Here is a table of points, one per row:
[  9 -47 -18 -26  14 -20   4   5  44  17  27   0  -3 -37 -10 -15  -7  26
  15 -25 -36  20  -2  13 -29 -18  18 -18 -47  18  35  36]
[ 23 -12  -9 -45  37   2 -40   8  -4  33  10  35   9 -13 -14  35  -2  64
  29  10  26   6 -15  10  17  -9 -31   0 -21  30  50  44]
[  2 -12 -12  -1 -21  10 -64  17   3  -9 -20  30  12 -40  47 -15  15  48
  30  -7  34 -35 -11  -7  29   8   0  35 -41  20   4  19]
[ 44   0 -13  33  35  42  54 -25 -49 -31  -4 -15 -54  12  16 -27 -14 -49
 -36  -6 -35 -14  21 -12  13 -52 -29 -19  34  31  25 -34]
[-78  21   1 -27 -32  23  -5 -18 -17 -14  35  -9  57  19 -17  -6  64 -66
 -15 -10  -8 -22 -12  13  20 -37 -14 -25  34 -16   6 -51]
[  7  16  80  -2 -11  33  28  -7  18  -9  23 -17 -22 -19 -23 -12  -6 -15
 -17  16 -12 -27  -8  -4  37   3 -35 -31  27  -6 -28 -38]
[ -8  -1  -6 -25  10 -17 -21  23   0 -18  15  11 -22  -1  -6  -6  -2 -27
   5 -26   7 -22 -26 -19 -10  54   4  26 -19  23 -14 -56]
[ 17   5  19   2  22 -13  11 -15 -23 -59 -23 -45  20  22  -1  10 -16 -70
   6 -12  -6  12  13 -19   8 -33  28  -5 -11  -2  40   7]
[-27 -26 -38  11 -10  -4 -19  16  -9 -15   8 -13  11  44   1  26  -2  33
 -31  -2  -9 -54 -18 -18  12  36  -6  10  30  52 -20  16]
[  6  28   6  -3  13 -13  26  22  -7   2  -1 -69 -37  28 -12 -22  -5 -33
 -33 -12  -7  27  16  23  23 -45  -8 -28 -24  -8  35 -16]
[-15  15   0 -22  11 -34 -13 -19  14  14 -12 -25  -4 -28   8  19  -2  17
  13   7 -22 -57  29   0   5  11  17  44  -8  21 -42  24]
[-55  14  24   8 -15  -2  18   0 -37 -50 -17 -19  -1 -10  -8 -33 -36   6
  -7  12  -7  26  72  53  -6 -25 -36  -9  26 -12   7   8]
[  2 -45  -7  19   7  20  -1  -4  16 -26  -1 -24  14   6  16  10 -29  -2
  20  35  27 -37 -15 -33  19  61 -22   2  35  -9  11  -3]
[ -5  35  23  10 -22  -5 -28   3  12  42  15 -19  75  31 -22  -2  -7 -22
 -34 -30 -25 -21   9   7  -6 -20  24  13 -35 -12 -33 -77]
[-32 -30  30   2  18   5 -23  13  36  39 -17   4 -12  13   5 -20   5  26
 -39  16   1   7 -25 -98  -8  19 -17  -1 -17  19   2  20]
[  3   2 -13  18  35 -16  21  -3  12  11 -13  -4 -28  24  -5   2 -20   2
  29  23 -17  34  11 -31  19 -42  17 -33 -20 -17  51  28]
[ -2  -5  21  23  16 -13  13   4   7   3 -11  17   7   2  57  -1  22  10
  13 -16  -6 -44  -2 -15  -5  19 -13  17 -32  31  -9   5]
[ 12 -10  13   0 -52  13 -25   8  -6 -12   6  19  19   7  -7  21   2  21
  -1  29  -8  -2 -21 -12 -13 -15 -10  13   6 -36 -30  17]
[ -3 -31  25 -22 -20   3 -44 -46  -6  16 -52  -1 -28   2 -18   6  -9   4
 -36   3  27  19  -8   7  15 -23  20 -11 -23 -11  67   9]
[ 40  -1 -12 -22   3  21  -6  14  56   0 -12  -4  -6 -23   6  28  24 -10
 -23  41 -22   7  -9  23   7  19  22  20 -31  20   7   9]
[-57  31 -21 -16 -55 -24  33 -12  -3 -35  35  -5  15 -10 -40 -38  23 -12
 -31  17  24  -2 -14  16 -12 -23  33  -1  -7 -14 -45 -48]
[ 23 -27 -13  24  19   1  -6 -14  25   1  18  -9   1 -10  22  10  34  22
  22  26   7 -31  18 -21  30  34 -33   3  23 -53  20  29]
[-16   9 -12  63   2 -10  12  -8 -37  24   5 -24  -8 -32  -7  11 -10   2
  -1 -11  -8  18 -28   6 -14 -28  15 -39 -24  -3  33 -15]
[ -8  -9   4   0 -27  22 -38   6 -17 -15   7  19  38   2  -3 -25  10  -2
   5  34 -26 -23 -39  21  -2 -12  -6  14  36 -30 -17   6]
[ 14  18  13  -8 -33  -5  48   2 -32  11 -26  37  20 -72  -3   5 -12  33
 -21   3   6   6 -44 -23  18  -3  -2  -2  10 -31  -5 -25]
[-37 -15   1  -8 -24 -17 -41 -19 -12  65 -18  27  20  -4 -10  31 -16  -6
  12 -15  -2  26   4  -8  -8  20  28  13  72  11 -39 -45]
[-20   4 -28  42  -2  -3  23  21 -29  12   0  -6  50  -3  29   1   9  17
  17  40  35   1  21   3  -8  -6 -43  15  46 -18   9  16]
[-10  15  -4  32  21  36  -1  21 -38 -13  15 -34   0 -28 -10  21 -40  11
   3  15  -2   3   5  30   5 117 -30 -10  -5  -8 -36  51]
[ 63  31  38  13 -38  25   5   8 -35  13  15 -14 -12  34  13  12 -14 -31
   5  20 -16 -15   1 -15  11  -4  -8  10  75   2 -11  27]
[ 33  -1 -14  12  21 -14 -16 -19  29   7   9   9 -17  -2  -6  25  25 -29
  -3  23   3 -36 -16  -9 -22   9 -11   3  14   4  -9  10]
[ -8 -14 -17   3 -45  11  -7  20  24   4   2  27   7 -21 -11 -20  23  -7
  17 -29   9 -70  -8 -33  10  45  -5  22 -12  44  -7  -1]
[ 18 -36 -17  26  40  85  -3  31  14 -19 -23 -24 -16 -24  61   2 -22  12
  60 -13  -8  -8 -14 -20  28  22 -55   8  17 -14  21  23]
[ 17  21 -27   9   7  -4  -9 -12  11 -13 -13  10  -7   2 -12   6  14   2
  35 -20  40  19  20 -24  -7   2 -24 -35  -4  25   5  18]
[-20  21 -39   6  -4   7  47   0 -16  10  12 -20 -29  30   1  -4 -21 -37
  -5  -4  11  40   1  33  10 -43   8 -41 -32   9  12  38]
[ 20 -10  64 -70   4 -14   1 -74 -14  47 -30 -21  18 -22  -4 -10  36  24
   7 -10   4  62  25  17 -18 -48  46 -15 -43   8  33  38]
[ 41   2 -33   7 -19 -15  -1   4  27   3   8  -2 -13  16   3 -31   6  11
  -8 -38 -20  11 -19   9   2  40  20  27  39   7 -16 -26]
[ -9  15  57   4  -4  -3  -5 -31  -4  21 -24 -15  15  25  15  -9   7 -34
   5  22  14  25 -21   6 -10 -18  15  12 -10  -5 -23 -34]
[-19  20 -12  12 -20   4  22  15 -36 -26   7 -15  11  23  20 -11  -3 -22
 -33  -1  26 -29  -6  14 -25  -2   1 -13  87 -53 -46 -33]
[ 14 -20  31  33  12   2  18  10 -19   2  14 -36  -5 -29   5 -14  -9   3
  54   0  32  35   9  16 -22 -20  25 -24  11  25  40  18]
[  5   5  31 -47  22 -29 -36  -6  61 -17 -15  32   0 -43  12   9  11  50
  -8 -33  15   1 -28 -12 -38  17  12   9 -30  36 -31  37]
[  9 -37 -51   1  42  11 -12  28  36 -21  26   0 -41 -41  43  20 -18 -50
  41 -12   6 -28   7   0   8   9 -69 -40   6   8  50  48]
[ -1   5  16 -23 -28 -21  19  -5   2  22  -6   2   3  25   2 -14 -22  10
   3 -21  -2   1  13   8  -9 -27  35  40 -24 -17 -12  -1]
[-20  -3  22   4  13   5 -37  59 -34 -28  21  21   7 -20  -5  21  16  38
  32  21  17  20  39   5   6 -22 -16  14   6 -39 -30   9]
[-22  10 -10 -14  -9  17  50  -3 -38   9 -43 -30 -24  15 -11   7 -12  16
  12  11  -5  43  14  19  36 -34 -17 -17   0   5   6   6]
[-13 -31   4  -9   1   8 -12  -5   0  10   6   9  69  16  26   3   4  45
 -23 -12  39  16  -9   3  49 -19   7  14  -4  -4 -15 -14]
[ -3   3   8 -37  -4   8  -1  -4  32  19 -30 -10  16  -6 -16  39  10  19
   2  -9  10  28   5  13 -42 -10  22   9 -40 -25   5  -7]
[ -2 -22  14   6 -10   1   5   0  17   1   5  35  -7  26 -41  17  30 -36
   1 -38  -5 -39   9  48  -6  17  58   9 -12  -6 -11  -1]
[ -6 -25   1  17  -8  -8 -14  15 -20 -14  16   1 -14 -33 -20  21   6  25
  11  -4   4  -2 -24  -5  11   7 -44 127  29  16 -10  33]
[  7 -18 -11  17 -26 -13  -9 -33 -25 -22   4 -29  -3  -3  24   8   0   8
  22 -22   7  41 -40  31  22 -31 -12 -26  -6  -1  18  -4]
[ -5 -59 -19 -14  -1 -21 -13 -11   4   7  34  47  -7  26  35 -13   8 -40
 -21   5  14 -29 -23  19  -9  29  36 -59   2   4 -55  -8]
[  2 -14   7 -16  -6 -18 -34  26   7  28  22  45  30 -39  18  -2  17  48
  45   8   3  33   1  -5  -6  -5 -24   7 -39  24  -6  39]
[  0  37 -32  -9   7 -22  25 -27   1   5   4 -32 -39  -8  -7 -10  20  20
  33  -3 -23  48  17  -8 -17 -10  17 -46 -31 -39  68  -9]
[-19  26  12  -3 -24  -9 -45 -53  38  14   1  53  20   3  33  10 -38 -10
 -16 -36  -9  57  14  14  -5  34  35  42 -25 -18 -17  14]
[ 16  15 -41  22  44 -10  17   2  28  -8 -14  23   3   5  -9  -8  15 -24
 -25   0 -10 -29  -4   5   8  31  31  -2   8  13 -15 -50]
[ 16 -21 -14   5   4  68 -27  23  14   3  33  27   8 -17  79  50 -11  27
  10  22   5 -14  16 -16 -38  13 -34  31   2   5  18  24]
Along one direction, these points spread out more than along any other. For each point below, how far along it does it lie, from 0 to 99? The average is 50, and the first point in the table lies past the average. One standard deviation of the points above along it is 16.
[-57  31 -21 -16 -55 -24  33 -12  -3 -35  35  -5  15 -10 -40 -38  23 -12
 -31  17  24  -2 -14  16 -12 -23  33  -1  -7 -14 -45 -48] -> 25
[ 12 -10  13   0 -52  13 -25   8  -6 -12   6  19  19   7  -7  21   2  21
  -1  29  -8  -2 -21 -12 -13 -15 -10  13   6 -36 -30  17] -> 56
[-13 -31   4  -9   1   8 -12  -5   0  10   6   9  69  16  26   3   4  45
 -23 -12  39  16  -9   3  49 -19   7  14  -4  -4 -15 -14] -> 53
[ -8 -14 -17   3 -45  11  -7  20  24   4   2  27   7 -21 -11 -20  23  -7
  17 -29   9 -70  -8 -33  10  45  -5  22 -12  44  -7  -1] -> 69
[-19  20 -12  12 -20   4  22  15 -36 -26   7 -15  11  23  20 -11  -3 -22
 -33  -1  26 -29  -6  14 -25  -2   1 -13  87 -53 -46 -33] -> 34
[ 17   5  19   2  22 -13  11 -15 -23 -59 -23 -45  20  22  -1  10 -16 -70
   6 -12  -6  12  13 -19   8 -33  28  -5 -11  -2  40   7] -> 28
[  2 -45  -7  19   7  20  -1  -4  16 -26  -1 -24  14   6  16  10 -29  -2
  20  35  27 -37 -15 -33  19  61 -22   2  35  -9  11  -3] -> 67
[ 23 -12  -9 -45  37   2 -40   8  -4  33  10  35   9 -13 -14  35  -2  64
  29  10  26   6 -15  10  17  -9 -31   0 -21  30  50  44] -> 72
[  9 -47 -18 -26  14 -20   4   5  44  17  27   0  -3 -37 -10 -15  -7  26
  15 -25 -36  20  -2  13 -29 -18  18 -18 -47  18  35  36] -> 55
[ 33  -1 -14  12  21 -14 -16 -19  29   7   9   9 -17  -2  -6  25  25 -29
  -3  23   3 -36 -16  -9 -22   9 -11   3  14   4  -9  10] -> 58
[ -6 -25   1  17  -8  -8 -14  15 -20 -14  16   1 -14 -33 -20  21   6  25
  11  -4   4  -2 -24  -5  11   7 -44 127  29  16 -10  33] -> 73
